128 stands for zero in the data rows.
Some points, one per row:
[137 116 186 136 154 110  90 119 120 125 132 143 154  68 130 171 116  87
 147 140 163 192 148 118 118 123  87 117 140 130 157]
[139 135 120  89 108 138 155 153 135 209  93  99 105 115 116 120 162 145
 147 139 121 146 122 168 146 124 124 129 176 185 102]
[112 141 147 137 136  91 116  82 122 144 129 108  85  85 178 107 113 125
 114 113 138 102 168 132  83 139  72 125 112  92 161]
[214 143 119 163 166  98  20 146 108 131 141 167 105  44 101 109 101 126
 127 141 169 115 100 107 101  69  57 171  98 132 174]
[156 107 140 153 138  95 117  69 154  95 107 173 115 168 113 118 119 170
 160 110 119  95  94  85 149 125 118 147 105  93  99]
[138 124  95 100 104 108 122 123 147 121 112 137  89 133 113 115 196 158
 102  89  72 143 142 126 130 118 168 134 101 129 167]
[142 145 151 123 148 181 161 118  82 126  85 137  98 175 134 139 122  94
 187 118 135  41 122  57 207 159 198 113  48 140  93]
[114 120 166 149 104 121  91 104 158 121 116 105 120  79 111 137 119 176
 103 129 136  85 130 102 133 134 110  98  70 129 140]
[145  67 109 101 146 128 131 148 107 131 105  91 128 127 129 147 141 135
 144  88 150 125 160 131 108 118 113 122 118  99  67]
[114 154 179  99 118 145 155 144 104 134 168 120 149  81 131 148 129 116
 133 109 120 179 112 194 131 107 147 112 160 136 119]
[120 112 145 106 179 159 119 163 118  95 154 113 145  65 137 178 125 134
  99 158 126 149  82 139 115 106  96 145 102 110 157]
[150  93 128  59 116 131 158  52 126 169 124  91  91  99 125  88 165 107
 125 101 119 157 168  46 144 129 133 128 104 146 165]
[153 110 122 114 154 113  93 146 165 178 145 155 125 116  98 131  86 111
 150 160 150 174 138 151 122 145 139 132 103 107 154]
[133 186 113 195 165 178 177 147 116  59 126 187 177 160 154 151 197 141
 167 161 167 168 137 131  79  67 151  98  66 137 136]
[129 139 103 110 159  85  53 100 155 132 106 138 132 134 132 144 134 147
 106 143 113 110 131 165 158 117 137 125 140 146 147]
Then 22 other points, each followed by its number:
[194 144 116 160 110  89  58  99 218 113 162 146 147 158 103 113  43 138
 137 136 114 160  97 169 114 144 157 138 161 135 128] 0
[126 116 103 138 114 108  82 107 167 133 166 125 142 123 120 128 100  77
 135 141 114 142  87 118 128 107 100 172 118 124 143] 1
[131 172 130 139 135  66 133 103 165  68 144 135 102 206  86 125 112 211
 142 105  91 135 100 129 119 123 135 156 165 121 101] 2
[117 148 142 125  94 133 123 143 171  86  73 119 139 190 134 127 183 116
 118 150 130 102 176  92 165 125 139 113 133  86 136] 3
[ 87 119 181 153 192 140 124 127 116 121 109 126 119  97 148 137 116 135
 126 132 121 111 102 123 138 109 146 111 134  93 124] 4
[117 110  98  56  96 146 171 124 151 182 106 103 119  98 137  94 139 108
 104 136  44 180  89 166 168 149 129 155 153 164 143] 5
[ 98 134  78  91  95 127 117 117  72 180 117 122 135 106 127 108 186  99
 112 129  72 143 131 117 167 171 100 128 183 159 114] 6
[ 52 174 110 135  78 105 173 158 168 176 135 122 111 135 192 109  66 143
  80  86 126 135  79 195 134 152 112  99 168  58 113] 7
[ 99  99 118 146 142 114  85  91 104 136 139 183 129 173 142 135 173 142
 114 120 143 164 176 103 104 130 139 116 103 112 129] 8
[138 172 168 192 207  85  56 114 105 119 136 134 147   1 162  93  51  83
 115 111 192  86 111 145  37 115  28 179 102 147 194] 9
[ 55 106 146 142  21 130 201 181 145 136 179 128 104 155 183 146  52 147
  90  71  47 121  57 210 161 125 113 118 216 101 138] 10
[109 117  99 108  47 190 144 141 119 150 116  88 117 145 113 122 206  82
 107 149  78 141 145 121 137 128 162 111  92 224 100] 11
[187 189 139 196 169  80  19 145  86 150 104 165 140  11  59  78  89 109
 117 115 170 148 175 154 102 120  19 128  74 101 180] 12
[111  85 144 124 133 115  76 105 130 111 108 140 114  81 109 126 126 113
 162 132 171 133 180 120 160 151 123 123 125  82  95] 13
[120 118  84 167 122  68  92 110 174  75 129 143 127 157 124 135  79 163
 156 132 140 153 131 140 160 140 110 125 156 114 173] 14
[159 196 129 173 150 143 211 113 129  91 213 133 167 200 117 118 167  55
 163 135 190 152 189 137  50  76 189 121  83 121 115] 15
[149 130 115 162 126  40 104 121 226  73 159 190 139 181 144  84  89 130
 114 106 106 169 170 145 113 128 135 149 162  93 136] 16
[108 130 138 124 110 109  49 115 183  99 102  59  67 110 110 117 103 150
  94  66 101 116 139 104 147 150 119 167 135 137 122] 17
[142  97  86 131 124  62 123 131 146  90 153 147 123 182 151 117 112 131
 105 161 121 168 136 159 115 143 148 142 208  67 135] 18
[150  92 134 118 121 149 221 149 113  93  77 152 152 232  94 160 119  91
 165 137  84  41 116  78 185 133 156 101 125 117 108] 19
[101 124 141 127  92 163 118 169 117  95 141 119 120 112 142 137 114 137
  68 153 154 111 153 145 106 145 111 109 132 121 112] 20
[203 144 111 199 154  93  71  97 101 141  88 127 139  38 110 146  73  97
  77 175 134 120 147 167 100  85  17 144 111 118 162] 21
Which three of these numbered points are nearest to each point below, looking only along the 8 directions in which the first points spread most? Their numbers follow each, nearest first.
[107 172  96 123 194 219 218 104  81  87 169 131 186 165 145  89 166  83
 173 172 190 176 151 158  91  51 178 140  94 129 125] > 15 8 3
[118 139 128 102 166 170 225 138 101  95  59 143 114 199 116 150 144 127
 180 105 159  76  87  46 160 166 182 110 113 168  98] > 19 3 11
[155 151  98 142 167 209 174 145 112  97 213 173 208 141 135 106 122  97
 194 142 207 146 183 118  97  78 206 121  93 100 134] > 15 8 3
[ 93 116 111  83  66 123 105 172 116 159  87 131 133  88 121  80 201 106
 112 126  56 151  81 105 135 158 163  96 156 174 136] > 5 6 11
[138 229  75 121 166 140 165 144 114  71 186 147 218 176 160 153 176 105
 188 171 200 165 167 133  78  76 185 107 111 155 107] > 15 8 3
[ 61 103 132 176  24  97 164 129 148 133 125 111 105 136 136 101  68 162
 100 121  38 155  84 193 130 116 115 104 215  53 134] > 7 10 18
[142  92 156 131 169 150 124 134 104 126 124 165 133 183 115 126 160 141
 134  98 125  96 139  93 118 132 145 135 128 133 127] > 3 8 4
[135 153 128 108 133 144 131 195 108 174 150  84 149  52 111 135 134 132
  80 107 152 108  91 141 103 115 122  88  86 109 130] > 20 4 1
[ 98 136 122 166 113 122 111 163 140 148 115 145 146 120 136 158 119 139
 114 117 189 113  85 137 145 136 144 103 123 137 164] > 4 20 1
[140  83 135 108 124 157 199 123  84  80  75 144 172 201  96 151 108 168
 189 123 142 116 160 121 203 163 188 113  80 122  82] > 19 3 4
[106 144 172  72 122 153 135 183 130 140 135 113 137 144 174 149 141 166
 115 133 147 133 149 158 140 104 141 122 110 101 115] > 20 4 7
[110 112 131  52 103 162 149  86 122 157 166  96 118  98  60  80 146 109
  56 104  56 198 120 136 113 137 134 160 115 161 136] > 5 6 11
